128 stands for zero in the data rows.
Some points, each followed by its number:
152 167 104 145 124 94 195 125 148 145 140 147 154 92 140 124 97 160 151 134 144 113 92 115 143 101 161 126 103 99 118 125 102 143 171 124 93 67 137 133 192 116 130 116 122 148 148 126 120 132 157 80 125 114 119 106 101 156 179 113 123 128 111 0
125 108 166 110 135 152 127 124 109 96 149 142 126 141 104 101 92 107 120 87 103 133 79 113 158 165 126 141 172 151 86 138 137 127 156 137 126 94 173 112 139 152 103 165 144 121 154 136 142 160 125 121 138 131 111 148 123 104 122 123 135 105 121 1
127 141 142 181 111 152 149 170 173 148 174 142 135 98 159 59 149 135 105 134 99 154 92 109 160 65 125 174 117 112 134 122 95 119 163 139 112 113 126 126 167 113 129 101 144 166 151 160 121 115 105 128 96 148 94 107 116 101 148 111 163 133 138 2
112 88 123 49 151 112 98 135 79 140 91 71 91 156 101 210 138 120 171 117 147 145 165 143 54 161 127 120 153 150 85 157 172 140 99 104 169 166 101 139 62 145 120 120 90 100 93 161 163 160 132 152 121 108 176 178 152 171 129 159 128 127 88 3
104 158 145 96 102 156 165 106 70 72 150 53 100 127 132 168 111 138 165 94 141 133 142 105 116 151 141 107 158 115 103 165 142 113 139 177 130 88 106 136 128 174 114 134 109 125 111 146 165 169 190 172 138 110 141 189 121 141 175 147 102 114 95 4
104 125 173 114 206 120 124 116 69 141 111 154 112 202 84 237 95 210 100 114 115 92 114 191 67 137 49 114 213 212 108 107 108 124 42 103 149 251 99 98 51 109 190 141 80 129 89 86 184 124 119 110 18 180 140 167 164 176 63 138 119 184 154 5
116 133 115 119 91 129 154 151 97 107 128 103 147 130 117 129 115 114 154 84 131 123 153 135 129 135 157 137 99 146 106 156 168 106 108 110 153 104 101 157 100 122 133 123 109 112 117 131 158 130 152 148 134 139 145 133 97 169 129 106 91 109 129 6
109 99 84 122 98 110 163 54 107 210 100 168 181 147 129 132 212 118 85 190 89 93 132 162 140 123 126 135 161 140 147 103 63 202 104 112 95 113 164 115 128 30 106 102 112 114 88 141 36 79 63 41 105 145 122 93 156 95 71 98 105 125 174 7
119 148 72 99 122 173 147 138 71 98 132 68 97 166 132 125 119 112 153 104 135 136 105 107 137 156 114 137 104 104 109 191 146 120 113 109 148 86 96 140 113 133 135 165 108 98 77 134 154 162 151 160 119 174 151 161 116 133 149 148 77 101 141 8
143 162 127 164 174 76 206 134 147 242 89 148 178 141 128 146 123 159 68 216 140 65 146 152 87 91 90 116 146 138 129 90 63 135 74 93 56 181 171 119 180 61 183 65 103 126 80 84 108 79 119 57 95 102 179 53 167 139 81 88 162 192 130 9
79 133 130 117 95 163 101 147 113 136 114 159 164 111 123 129 176 90 155 110 58 115 104 157 162 133 155 145 154 109 115 103 148 110 131 201 125 136 99 130 121 126 150 125 139 113 151 179 60 178 127 109 156 175 130 160 96 122 109 128 112 109 106 10
123 142 126 124 103 109 137 114 134 93 164 113 138 106 114 115 75 147 154 99 178 97 151 97 120 129 160 134 101 130 114 140 167 99 134 143 182 70 96 135 135 149 129 106 110 103 154 129 194 113 144 152 159 111 131 123 100 170 189 128 145 111 125 11
Which five points above are nearest to each new point by angle, seen from the average point of the numbered points? Their numbers follow each, nearest first.
95 166 153 110 117 115 87 111 150 117 103 117 128 114 130 131 127 122 137 168 148 122 176 131 59 167 130 131 121 107 153 118 165 127 89 154 137 83 114 117 135 92 179 93 100 110 162 159 130 110 115 157 186 87 155 153 148 170 139 129 160 72 70 11 3 4 10 6
151 155 192 193 169 133 186 150 137 157 139 184 124 91 76 151 127 133 21 152 123 151 86 150 129 128 99 77 152 143 153 117 63 87 108 120 110 203 157 87 158 79 142 127 107 143 121 94 190 123 140 133 113 165 131 99 143 88 108 101 163 177 158 9 5 2 7 1
162 140 148 70 156 157 149 168 46 115 144 95 106 214 137 189 104 126 129 141 137 175 130 144 111 142 64 130 153 138 104 189 183 139 102 125 147 133 94 146 105 155 158 129 134 133 88 114 178 172 173 163 112 121 194 141 110 139 155 164 139 157 118 3 8 4 5 6
139 117 141 132 123 134 83 160 130 120 114 146 99 97 110 111 109 139 168 120 150 139 134 99 117 113 129 68 94 109 165 134 122 103 132 118 145 135 121 130 114 136 128 163 178 117 154 90 139 129 152 141 126 104 160 144 147 154 117 137 147 102 100 11 1 6 3 4
101 117 176 104 90 163 102 104 152 71 177 137 100 101 139 118 144 78 159 100 106 125 124 142 174 119 161 130 113 139 101 153 155 77 137 183 130 101 130 171 125 143 112 144 138 112 126 125 78 156 119 108 132 109 121 160 100 72 148 134 112 94 91 10 1 4 2 11
72 117 165 96 59 165 37 98 124 113 154 115 97 104 151 124 150 86 134 93 114 151 158 109 129 131 172 161 126 121 132 137 152 73 146 176 178 109 96 152 118 112 122 127 129 97 152 138 107 143 117 149 131 138 129 193 125 99 173 120 138 66 71 10 4 11 1 6
110 102 159 133 152 190 136 116 136 139 133 151 109 144 128 173 122 133 133 112 145 156 114 164 61 149 119 132 156 176 133 131 123 121 116 163 139 160 125 119 109 154 119 158 136 137 159 121 135 157 134 141 87 136 151 149 155 135 134 120 132 138 131 5 3 1 4 10
133 129 148 112 95 180 109 154 124 148 121 107 122 108 138 116 133 117 175 103 119 108 131 146 170 101 129 155 130 124 84 175 144 147 155 145 127 120 130 140 139 130 106 133 134 160 131 171 145 115 127 144 159 153 146 136 133 95 166 140 133 99 105 2 1 10 4 8
171 127 137 102 184 185 84 139 70 127 170 96 97 171 80 173 118 134 118 112 108 153 188 111 148 129 91 116 188 139 116 197 192 121 142 127 153 182 124 144 57 178 145 148 175 192 121 156 107 118 144 128 103 150 138 154 97 81 146 136 122 87 147 3 1 8 4 5
108 112 115 109 65 115 76 123 156 113 74 98 141 123 162 117 169 77 143 122 107 102 135 150 119 152 181 158 104 171 108 143 178 102 124 148 168 108 129 160 89 120 113 144 136 114 128 136 79 146 92 106 151 151 126 131 114 115 154 107 144 109 134 10 6 11 1 3
149 91 136 158 137 123 91 165 126 77 113 116 100 190 144 162 123 102 117 139 190 182 168 85 70 138 101 121 153 140 150 101 131 124 164 47 176 184 174 82 135 155 131 110 138 151 83 96 124 98 128 151 105 104 102 116 161 110 173 132 207 131 165 3 5 2 1 9
134 139 119 160 119 141 78 146 128 89 117 158 147 79 127 88 123 120 119 66 106 163 98 126 188 122 175 128 75 102 174 139 151 98 151 154 113 83 136 129 155 157 83 176 151 122 117 158 110 129 117 145 167 117 121 101 127 131 170 144 160 108 123 2 1 11 10 0
159 151 140 126 144 148 125 144 107 154 123 99 100 162 77 160 173 131 162 148 133 120 110 99 112 107 124 109 145 129 115 152 163 150 144 89 121 136 147 142 152 155 120 134 180 169 134 167 116 140 182 141 130 117 146 136 133 110 66 147 107 100 116 3 1 4 8 10
112 131 139 146 70 132 100 149 145 96 114 124 109 101 140 99 127 113 180 114 149 141 150 131 111 150 163 122 88 145 101 141 155 106 140 166 126 97 104 114 136 144 123 114 156 130 120 82 140 121 131 168 130 129 130 137 134 119 133 129 115 128 140 11 6 4 2 8
54 121 145 38 155 118 121 152 85 98 127 91 57 163 95 209 120 138 162 88 120 135 155 100 90 182 89 102 122 163 114 139 200 109 87 165 168 125 100 162 34 127 139 130 122 99 116 131 179 187 156 147 155 131 180 203 161 175 106 149 168 144 86 3 4 5 8 6
173 115 169 202 185 131 145 150 175 141 169 205 171 80 126 60 96 136 81 137 125 119 87 120 163 36 128 157 129 156 148 63 69 132 178 116 90 177 184 94 153 148 100 146 142 173 139 136 154 101 139 116 80 112 110 52 183 148 117 100 163 142 156 2 9 0 1 7
157 174 181 212 148 135 141 150 178 151 174 122 175 130 126 90 106 148 88 120 119 187 86 113 160 54 139 175 126 133 176 90 56 123 137 93 104 150 213 137 174 120 172 149 185 165 112 105 146 137 97 94 68 117 77 68 161 105 86 145 178 138 187 2 9 0 1 7
97 122 134 133 74 130 58 101 159 96 166 153 100 109 157 88 144 113 123 92 92 119 161 126 146 141 157 128 126 159 133 163 148 74 128 171 157 116 82 165 124 114 105 134 126 111 139 157 110 141 80 131 129 154 133 173 138 112 134 128 130 96 106 10 11 1 2 6
153 135 114 193 131 201 85 122 99 135 140 98 165 143 146 105 143 81 114 122 131 179 94 99 158 96 111 172 91 156 147 84 86 137 110 99 192 138 140 130 119 134 138 144 132 113 110 129 106 107 147 156 123 131 76 133 160 63 149 87 118 127 192 2 1 8 7 10
185 123 100 159 87 118 167 164 126 126 155 99 144 109 110 101 78 134 74 161 136 102 91 111 156 120 161 114 83 108 126 180 126 153 174 152 55 70 130 147 195 127 142 146 125 151 166 147 111 139 150 95 170 100 108 62 91 114 157 155 67 155 122 0 2 11 1 9
153 76 121 122 79 110 20 125 161 106 82 123 56 148 140 110 162 103 182 152 107 135 225 84 112 172 182 107 131 112 143 154 188 111 159 197 151 133 140 158 110 143 108 179 186 160 174 152 74 107 62 127 166 156 119 165 96 83 148 144 111 59 122 10 1 11 3 4
151 116 185 204 164 124 152 186 147 138 126 180 149 107 117 118 111 161 83 180 146 134 98 123 62 90 118 125 86 160 155 79 54 150 163 138 86 174 179 61 167 108 156 128 138 160 152 83 156 166 128 128 98 79 101 76 183 160 96 120 185 137 163 9 2 0 5 7
